Each path below is one point turned by a fixed rotation once a step. After each direction that follows a path, write how fast that rotation turns it, in degrees per step (0 if it stays still).
Each turn is a multiple of 5 degrees from 10 to 175, or 0.
Each row of a path follows its step; steps can be skipped.

step 5: [  8  -5  28   8   6  21  21 -19   8   3  20  26  -2  23  -7  10  -3  -5
   8  -4 -11  11 -24  15   5  -4  12   9   2  -7   7  12 -16 -22   1  -9
  11   0   1   0   0 -15  -3   5   9  18   0 -12   7   9   8 -27   0 -26
 -19 -12 -12   0  -3  11  -6  19  32  -3 -25  10 -16 -24   6   9  -2   5
 -19  13 -37 -19]
step 7: [ 11   9  14  10   3  11  -2   2   8 -12   5  27 -19  -8 -25  -2 -19  15
   3  26  -1   8 -15   2  -5   7   3  -8   4  20  -5   2   6  -1  -4  -8
  -4   9  14  -9 -25  -5   4  20  11   2 -21 -10  16  16   8 -18 -12  11
 -14  38  -9 -14 -10   1 -29  26  18   8 -30   1  -5 -12  21   5  -1  -5
   4  -5 -22 -21]
step 8: [-11  -3 -17  15 -16 -29  16   5  18 -13   1  19  -1  -1 -33 -10   1  11
  -8  22  -2  13   1   1   1 -13   7   0 -17   1 -19   1  -9  -7 -14  23
  -8  14  -7 -12  12  22 -20   9  -5 -11   8   9  26   8 -16   4 -12   1
 -34   1 -28  10  -3   1 -25  -5  29   0  -6  -7  -5  -2 -21   4 -11  14
 -19 -15 -12 -17]
step 9: [ -9  22   6  18 -11 -11  17   6  10 -20   0  24 -11   1   6  20  -1  11
   8  17  -3  13   0   7  14  -7  18  19 -19   5  -8  -2  -3  29   3 -25
  19 -15  11 -20  -9 -10  13  -3  -6  11  -8 -14  12  19  14  -5   2  -6
 -28  16 -11   9 -35  -9 -15 -13  19  33 -20  -9 -18   9   6   4  -3  -5
  -7 -14  -8   5]
step 15: [-14  40 -11  21 -32   4  -9  -1  -8 -23  -7  21   2   6   9  13   3  18
   6 -15  -6  -5 -24  18  10   4   7 -20 -28   5 -16   5 -13   1   2 -23
  -9  -8 -10  -7 -23  -5   4  -8  -9  -3   0  -9 -13  24 -18 -10   5   0
   5   5  -6   2  -2  -5  -3 -11  21  -4 -17  -2 -20  -5 -16  -8  21  23
 -20   4 -13 -28]
step 17: [ -9   2   7  35 -16  -8  11  -5  -1  -1  -8  30  11  23 -22 -10   3   7
  20 -12 -14  17 -24   8  18   3  -4 -14   2 -12 -18  10   5 -17   8 -17
 -14   3 -15  -9  -6   5 -18  -9  -2   7   3  -9  16   0  -3  -9   6  19
  -8  -4 -16   5  30   9 -11   3  36  10  -9 -13 -11 -14 -15   5 -14   6
 -20 -28 -22   0]
step 19: [  4  20   4  23   7 -13  14 -14 -10  32  12   5 -19  -7 -22  10  13  24
   5 -21 -19  12 -27   6   1  -9  -6 -10  13  -2   3 -16  15 -24 -19 -20
  -3   4   8 -11 -23   5 -13   0  -2   1  -4 -10  11  10   1 -28   4  -9
  -8  22 -30 -16 -10   3 -11 -15  25  -6 -30   5  -9  -5 -12  -4  -3  -5
   3 -12  -8  -5]
step 24: [  4  15 -10  11  -3   1   1  -7 -14  16   8  19 -21  16   4  -5  10   0
  11  -4  -4   0 -13   5  18  -9  13 -13  -6  30 -27   5   2  27  11   5
  -3  29 -14  16  -7   1   4  -2   7  -8  16   0   6  28  -4 -15 -22  -9
 -23   4 -22   1  -2  -4 -12  -3  12  -3 -30  -9   2  -4  -7   1  14  34
 -13  17  -5 -39]
Speeds:
[ 3  2  6 -2  3  0  1  0  5 -2  1 -3 -3  0 -1 -5 -5  1  0  6 -1 -5  4 -1
  1  4  0  0 -3 -4  1 -2  1 -1  3  2  5 -3  5 -3 -7 -3  6  0  2  2  3  2
  1 -2  7  1  1 -1 -1 -1  0  0  0  0  3 -2  4  2 -1  1 -4 -4  2  6 -2  3
  6  5 -3  2]
160
[ 5 -4  3  1  2  1  1  0  7 -3  4 -2  2 -1 -3  2 -1  7  1  0  3  0 -2  2
 -1  3 -2 -1  4 -4  1  0 -3 -5 -3 -3 -1  5 -3  2  0 -2  1 -6 -4  0 -4 -1
 -2  2 -1 -3  3  2 -6 -2 -5 -3  1  3  1 -1 -8  3 -3 -1  0 -8 -3 -2  4  1
 -1  0  0  5]
25
[ 4 -4  5  0  1  2  1  2  1  2 -6  0  4 -1  0 -7  0 -3  1  1  0  1 -1 -3
 -7  1 -4 -5 -1  0  2  3 -1  0  9 -1  5  1 -3 -3 -2  3 -2  2 -3  2 -1 -3
  0  4 -7 -1 -4  4 -1  5  1  0  0 -6  4  2  0  2  1  1  4 -3 -1  4 -4 -1
 -2 -3  1 -1]
70
[ 2  0 -1 -2 -5 -5  4  3 -1 -2 -5  2  0  4  2 -6 -3  2  1  1  0  0 -1  2
 -5 -1 -1  0 -1 -3  2  1 -1  7 -2 -5 -1  0 -1  4  3 -6 -3  2  1  2  7 -6
  0 -1  2  1  0 -6  0  0  1 -3  0  2  1 -3 -2  1 -4  2  0 -1  4 -1  8  7
  1 -4  5 -1]
120
[-5 -1  3  1  2 -1  4  3 -1 -2 -4  5 -1 -9 -2  1  3  0 -2 -1  3  3 -2  3
  1  5  1  2 -4 -3 -9  1  0  5  0  0  2  0  2  3  0 -1  0 -4 -1  2 -2 -2
  1  3  5  0  3  4  2 -3 -1  4  1  0  4 -1  0 -2  6  2  0 -2  0  6  2  1
 -5  2  6 -1]
55
